(in the rows, 128 means zero)
Turns, then the turns between two rows, first turn first; the first pair answered:
turn B:
[139 124 128 126 146 110 124 142 137 137 123 109 137 128 131 117 128 135
 161 139 117 131 119 165 143 125 120 124 131 141 125 146 122 145 142 114
 116  88 167 156 146 118 124] |-> [135 151 142 126 156 110 139 132 142 113 160 128 119 130 157 113 121 129
 156 103 104 115 132 153 146 103 138 111 133 156 150 139 123 127 149 119
 124 120 120 131 116 127 135]
[111  99 107 155 134 117 125 100  99 139 126 150 131 167 136 135 124 129
  96 120 114 181 124  73 112 138 145 137 127  94 123 125 132 148 105 116
 156 170 132 103 110 123 126] |-> [122  83 109 147 137 107 108 107 116 153 108 129 135 167 120 139 132 130
 123 143 123 182  91 122 123 152 124 130 115  96 100 144 122 165 116 101
 137 128 170 116 140 115 126]
[125 140 135 144 107  92 131 170 163 144 140 126 147 108 127 146  98  97
 114 125 114 146  90  95 113 112 126 105 117 135 128 146 138 139 145 144
 124 116 145 137 157 122 137] |-> [130 138 136 143 102  90 132 165 167 132 141 129 142 110 135 146  90  93
 102 117 108 140  95  89 117 114 129 104 110 138 138 137 140 135 138 145
 120 128 136 139 146 127 140]
[135 103  90 120 138 138 133 108 122 139  83 132 140  93 109 130 127 144
 110 154 151 122 130 106 130 170 126 140 145  97 145 145 121 150 117 143
 121 123 163 107 147 130 102] |-> [129 124 121 109 152 125 129 125 156 135 107 123 124  93 109 111 121 139
 140 144 135 108 101 149 148 164 123 119 145 124 151 155 106 161 157 120
 116  82 160 120 151 124 115]
turn D:
[ 79 128 160 132 112  99 150 101 118  91 145 125  99 146 125  91 140 143
 172  98 148 114 136 121 170 180 156 103 124 163 146 145 128 144 137 122
 150  97  86 153 141 151 110] |-> [ 91 122 159 127 108 107 155  91 101  84 133 127  97 141 119  90 136 139
 160  84 150 104 155 111 155 183 160 109 113 143 143 118 125 138 138 137
 156 118  82 153 121 153 134]
[132 135 158 128 157 125 146 138  97 118 123 145 155 109  95 117 130 139
 126 109 183 116 132 109 103 175 111 130 123 117 156 115 116 141 159 173
 142 153 116  91  80 126 126] |-> [144 119 141 127 159 127 127 148  98 137 102 141 162  97  86 128 138 139
 134 120 186 132 128 119  99 176 100 136 118 103 136 116 111 137 154 174
 138 144 140 110  97 121 129]
[125 127 102 138 124 126 104 135 116 158 125 157 128 132 167 156 109 134
  98 145 139 169 139 105 116 105 136 144 146 126 116 133 156  94  88 143
 142 154 133 127 134 133 110] |-> [125 121 107 133 127 126 103 134 129 159 134 159 125 129 171 163 112 130
 100 141 132 165 135  98 122 100 132 140 150 131 118 139 157  97  89 144
 136 147 130 124 129 131 104]
[109 137 122 154 141 137 143 143 128 119 146 152 137 139 135 130 109 158
 133 121 151 136 109  93 154 145 118 138 152 136 154 143 130 122  90 104
 147 136  86 114 153 123  95] |-> [104 139 120 155 140 146 144 138 120 117 144 158 136 137 129 132 110 160
 122 114 160 127 118  84 154 153 123 139 145 124 160 126 123 116  85 112
 154 142  84 116 152 127 110]
turn Q:
[144 151 145 113 105 151 161 135 147 101 146 137 116 139 105 107 111 113
  97 113 172 140 133 102 110 134 156 111 117 133 154 136 108 110 109 147
 149 156 100 112 128 149 104] |-> [149 145 148 112 119 138 143 144 171 121 135 114 117 141  90 105 127 117
 130 144 170 155 102 149 124 140 133 105 110 149 139 165 100 136 122 124
 135 103 137 131 161 146  91]
[114 114  78 115 113 143  90 124 110 138  98 147 107 146 135 140 148 112
 151 119 116 108 135 175 114 124 141 152 114 119 156 142  88 135 143 100
 123  96 199 144 129 110 107] |-> [106 120  85 127 106 155 109 122  92 118 112 166 108 145 149 139 141 108
 133 100 119 102 164 133  94 115 164 151 113 108 177 122  98 124 135 112
 142 142 165 123  96 119 122]
[141 130 141 128 128 119  98 155 116 156  87 111 140 116  95 133 119  76
 150 128 132 103 121 177 143 109 129 142 113 122  80 116  86 149 158 140
 112 101 177 170 125 110 170] |-> [133 156 140 141 117 134 124 143  96 121 137 151 126 123 132 138  95  66
 111  83 131  93 156 122 120  95 169 132 119 127 123 104 104 106 136 159
 131 176 101 140  76 134 182]
[139 158 127 136 136 137 156 126 124  78 120 142 125  84 115  84 148 149
 116 126 120 113 151 146 113 122 115 173 123 135 126  81 101 109 163 145
 112 153 105 126 118 123 186] |-> [121 185 149 137 142 120 151 131 150  76 161 142 114 102 136  74 145 152
 126 123 110 132 130 160 131 104 119 158 140 170 139 104 119 108 155 117
 106 138  92 118 135 132 157]
Now pairs of rows:
Each pair is two turns apart.
[114 184 158 107 146 131 128 143 174  98 152 109  85 124 133 110  85  87
 154  90 139  87 131 154 147  83 136 122 120 158 143 145 102 143 176 106
 128 129  98 117  89 144 160] |-> [133 113  87 131 108 153 110 117 108 137  63 134 138 112 108 159 104 110
  81 158 171 132 179  67 109 125 140 179 129  90  95 135 124 140  89 139
 129 173 134 141 120 131 116] : B then B
[119 140 127 135 126 124 112 129 168 141 154 129 103 152 164 129 113 128
 134 130 145 171 101 146 128 112 126 118 159 161 127 167 146 128 113 111
 138 136 117 156 143 131 124] |-> [119 141 129 140 118 129 132 119 154 127 164 147 109 148 170 130 106 123
 122 116 147 158 127 114 125 114 139 116 159 158 143 143 147 115 114 128
 148 164  94 137 127 144 131] : B then D
[115 133 126 114 129 150 156 134 117 120 112 115 126 135 120 152 130 126
 136 107  93  91 127 126 102 147 125 118 117 143 138 122  91 170 147 130
 115 109 107 122 127 136 164] |-> [114 138 135 112 124 145 147 139 127 126 113 114 120 135 120 151 136 127
 148 111  91 101 115 138 109 144 123 113 120 150 145 134  94 172 147 123
 115 100 115 126 138 137 150] : Q then Q
[127 142 121 132 122 120 118 141 170 110 149 120 136 158 142 148 105 136
 111 130 123 132 145 120 161 127 170 150 160 153 156 184 171 133 108 115
 126 151  87 123 140 131 100] |-> [133 138 134 117 142 114 109 158 190 108 126  96 134 145 120 130 118 128
 149 128 126  93 114 187 171 127 143 133 140 156 133 180 135 152 157 110
 114 106 125 136 141 121 135] : Q then B
[126  71  98 142 102 122 119 123 101 111 123 131 132 110 117 133  98 123
 120 150 150 122 170  77  99 124 120 169 136  99 140 111 116 121  98 139
 119 150  99 167 109 146 141] |-> [117 102 110 144  94 114 111 132 137 116 165 129 117 123 146 137  83 132
 128 151 131 155 145  81 109 100 128 160 155 136 152 152 152 112  84 116
 111 146  80 159 125 150 115] : D then Q
[127 116  54 145 141 104 145 149  88 133  57 138 136 110 161 124 119 159
 116 204 120 129 127 120  71 116  75 132 112 154  86  68 129 125 148 148
  62 160 188 199 114 189 193] |-> [107 160 102 129 164 104 154 163 121  94 116 139 102 122 176 105 110 142
 151 151 102  92 109 161  94  91  92  98 113 200 123  64 116 126 191 132
  65 154 148 176  96 196 218] : B then B
[127 169 160 127 169 107 129 136 168 124 162 129  95 136 118 101 132 125
 159 116 118 101  80 194 175 109 118  93 120 165 168 115 133 143 166 123
 134 109 133 123 139 135 125] |-> [137 144 142 119 168 107 136 129 137 126 116 127 107 119  89  99 140 115
 154 119 132  70 102 190 160 133 103  99 102 126 150  80 109 153 182 141
 138 116 158 123 119 125 158] : D then Q
[ 97  99 128 127 128 119 148  97 138 136  85 141 157 139 145 121 141 131
  97 139 151 163 150 123 128 131 127 106 114 131 128 117 184 121 112 152
 121 142 186 129 151 103  98] |-> [ 86 137 168 110 145 114 162 111 169 117 130 140 126 142 153 105 132 117
 123 101 131 139 132 170 144 105 128  72 115 160 148 119 178 126 144 140
 125 127 161 118 137 109 108] : B then B
[120 124 102 146 111 120 145 118 135 134 132 124  96 126 156 143 131 136
 122 142 117 141 164  83 142 127 148 143 151 131 162 121 160 128 119 123
 123 162 106 124 107 124 137] |-> [119 107  97 153 109 114 133 122 136 148 118 118 105 123 150 143 138 147
 122 157 124 157 154  85 139 133 138 151 151 127 150 128 166 136 109 118
 113 151 129 132 128 121 123] : B then Q
[129 153  98 143  87 115  88 130 123 163  99 137 150 161 140 136 138  89
 182 129 124 169  82 175 151 113  96 103 142 157 101 202 170 160 122  93
 117 146 131 143 157 131 116] |-> [111 171 111 155  82 126 113 111 122 132 149 153 140 176 171 134 123  82
 161 102 125 165 105 127 153 100 127  94 143 172 149 188 181 147 105  96
 128 181  77 112 125 149 101] : D then B
[142 100  96 152 118 127 103 130 110 166  98 128 153 130 118 136 123 140
 108 166 145 146 125 128 116 149 121 146 136  97  92 134 141 138 103 127
 137 140 164 146 137 116 125] |-> [130 135 117 152 128 120  99 129 147 161 145 132 136 147 141 133 116 151
 122 159 130 169 105 137 134 122 124 136 161 138 126 168 154 128  99 108
 131 120 136 134 150 129  91] : Q then Q
[121 169 152 131 130 131 116 138 155 121 161 140 109 147 139 119 118 122
 144 123 136 160 107 147 140 104 125 120 143 160 137 160 128 129 146 107
 130 112 101 139 138 137 113] |-> [126 138 114 144 110 139 117 123 116 134 134 156 130 141 138 141 117 127
 108 142 154 183 139  92 120 126 134 141 147 125 129 144 150 117  98 131
 134 142 105 140 138 136  97] : B then B
[130 121  94 116 141 134 125 124  94 149 108 142 115 138 107 116 133 113
 127 170 136 109 170 110 117 143 140 157  92  67  75  88 116 121 116 132
 114 159 157 142 125 101 176] |-> [103 144 123 119 158 112 110 143 157 157 150 129  91 159 121 107 129 130
 160 185 121 146 121 152 143 119 139 149 109 127  85 147 129 135 117  91
  97  90 166 147 176 112 131] : Q then Q
[166  69 156 121 128 111 134 116  92 133  97 113 123 153 105 144 118 138
  84 100 142  67 163 143 137 150 125  79 135  99 141 124  76 213 163 141
 161 126 104 121 100 168 159] |-> [182  68 144 124 135 107 101 128  99 158  73  96 138 145 105 159 121 146
 103 126 142 101 143 173 138 141 113  87 151 100  98 147  90 223 153 132
 146  99 135 156 133 155 150] : D then D
[122 160 161 116 111 122 126 153 153 114 166 133 108 122 136 114 131 126
 152 121 123 120 117 173 118 108 135 112 113 163 142 124 148 140 155 112
 117 123 133 136 128 137 160] |-> [130 143 156 109 114 125 127 150 131 120 136 122 115 110 119 112 138 129
 150 128 123 103 115 179 118 123 127 120 100 142 123 109 122 147 164 123
 117 117 156 142 125 128 178] : D then Q
[112 158 147  98 156 126 154 118 160 116 137 131 101 120 117 101 136  98
 162  91 135  83 110 163 126 136 130 117 111 153 151  87 126 126 173 127
 145  94 109 112 132 122 148] |-> [105 167 143 105 149 122 140 127 178 132 148 133  96 130 125 108 133 114
 172 110 131 118  99 165 142 131 126 121 126 170 148 121 144 127 154 109
 134  78 114 109 162 134 104] : B then Q
[104 150 182  99 139 103 139 124 158 113 169 156 185 138 164 129 120 124
 104 129 166 177 169 127 115 124 137 138 127 170 175 166 139  83 129 102
 129 112  68 139 159 125 137] |-> [110 135 173  90 132 111 148 116 125 110 143 156 203 120 150 132 118 121
  86 118 182 151 198 103  93 132 139 142 113 141 176 132 119  82 137 129
 140 150  72 139 138 127 182] : D then D
[ 87 140 156 120 123 132 161 119 126 115 114 141 122 108  92 112 122 144
 152 160 127 112 117 146 127 123 140 120  95 125 169 156 106 150 132 115
 102  93 125  98 125 141 106] |-> [ 93 131 137 129 111 144 175 105 103 115 117 160 127 104 103 125 122 144
 125 157 135 118 146 103 110 128 140 133  98 114 184 145 116 136 108 124
 113 131 110  93 116 144 106] : B then B
[144 135 146 102 123 142 149 138 138 114 124 114 118 135 138 157  87  97
 115  76  93  97 129 156 100 116 139 134 129 110 123 152 144 119 111 131
 168 198 111 141  70 132 192] |-> [128 142 165 110 142 121 141 152 173 108 146 104 104 152 145 144  89  98
 142  79  87 107  98 178 115 104 134 119 137 148 133 180 154 127 124  99
 162 160 110 137  93 141 163] : Q then D
[149  86 137 112 150 136 134 114 166 116 139 129 148 172  99  88 138 143
 152 113 112 120 118 132 187 178 106 119 126 124 129 121 142 141 186  93
 104 105 137 138 140 128 103] |-> [154  89 139 110 148 146 157 115 141  99 148 147 149 170 103  97 123 130
 131  85 112  96 143 102 176 169 116 115 119 112 146  86 141 125 188 114
 120 150 107 126 105 132 139] : B then D
[111 146 163 100 141  99 132  96 128 113 123 110 130 122 114 132 152 151
 122 149 152 149 139 123 139 182  96 151 133 125 138 106  89 194 134 123
  95 123 171  84 185 154 115] |-> [102 163 177 108 135 103 147  92 124  86 161 127 120 128 142 133 140 143
 107 118 153 133 153 109 130 162 111 138 136 139 168  87  82 180 145 129
 113 151 130  66 153 163 126] : B then B
[112 139 123 144 134 121 144 111 100  94 150 130 113 102 120 150  92 152
 113 107 165  99 133  59 129 150 142 101 134 161 237 129 125 114 123  74
 117 111  96  65 136 168 128] |-> [131  92  95 141 117 123 129 114  71 127  76 124 143  78  93 159 105 159
  99 148 185 106 144  60 108 180 118 126 120 111 192 113 106 131 108  89
 115 111 147  93 153 149 140] : D then B
[127 125 128 124 159 149 130 109 139 120 125 121 137 125 121 124 171 129
 113 134 140 151 119 164 131 166  99 122 137 136 120 148 139 124  96 122
 129 122 107 116 188 107  85] |-> [123 139 131 126 154 154 140 104 134 110 149 138 141 125 129 129 158 127
  98 118 133 149 139 127 123 164 110 128 138 134 142 143 145 108  85 130
 143 151  87 102 163 114  89] : Q then Q
[117 119 130 112 121 159 175 101  97 105 144 159 161 122 133 120 128 106
  91 143 115 113 138  92 112  85 130 116 119  95 164  83 135 103 134 141
 149 179  97 118 113 134 123] |-> [106 122 129 127 118 146 159  99 120 116 158 159 151 137 147 125 125 127
  95 162 114 150 126  86 117  79 139 118 139 118 171 120 151 106 102 120
 141 159  94 120 146 145  72] : B then Q
[134  99 102 125 117 114 120 129 102 139  94 198 122 118 131 155  98 149
 107 173 130 164 149  85 125 115 155 146 138 103 138 121 157 134 104 155
 133 152 161 163 148 129  91] |-> [120 134 158 109 148 101 120 150 163 116 145 173  87 130 132 125  98 140
 167 134 113 140  93 160 167  94 142 105 127 157 154 140 126 153 174 121
 125 106 153 163 150 132 112] : B then B
[106 157  98  67 151 129 124 125 156  99 186 142 113 162 129 126  98 106
 112 104 138 145 158 136 167 113 148 128 114 108 150 135 166  73 124 129
 128 135 122 132 136 146 118] |-> [110 159 109  51 159 124 124 132 159  95 177 132 106 157 110 115 106 103
 133 101 136 128 148 168 178 119 135 125 106 116 146 143 152  89 151 123
 128 114 148 141 139 141 132] : Q then B
[149 104 108 138 122 145 104 140 123 178  96 122 121 129 119 146 121 101
 128 123 134 165 124 110 149 147 102 148 127  98  99 112 126 125  85 156
 129 142 185 154 109 143 105] |-> [151 116 118 131 122 153 121 138 107 155 116 126 112 121 123 138 112  89
 127  82 132 122 139 106 135 146 108 136 117 100 122  80 109 114 118 174
 142 171 161 137  69 144 144] : B then Q
[139 114 137 137 125 160 145 168 157 138 126  64 139 138 133 128 120 131
 157 131 137 169 109 133 160  94  91 153 166 157 124 161 118 138 140 152
 133 105 157 163 143 133 130] |-> [130 142 149 136 130 155 170 163 159 113 160  78 125 141 149 120 109 119
 144  94 129 140 128 115 151  88 105 142 166 161 161 138 114 123 148 167
 148 134 111 138 101 147 153] : B then D
[ 97 108 106 109 108 132 110 102  65 110 104 105 139 125 151  98 142 146
 108 125 152 155 129  86 147 154 135 123 128 102 108 103 141 123 150 131
 141 130 128 138 128 128 112] |-> [101 134 144  98 132 123 114 113  92  96 123  87 118 136 147  83 144 140
 147 110 136 136  98 136 170 141 132 107 124 135 119 121 124 138 187 114
 129  89 131 138 137 129 126] : B then B
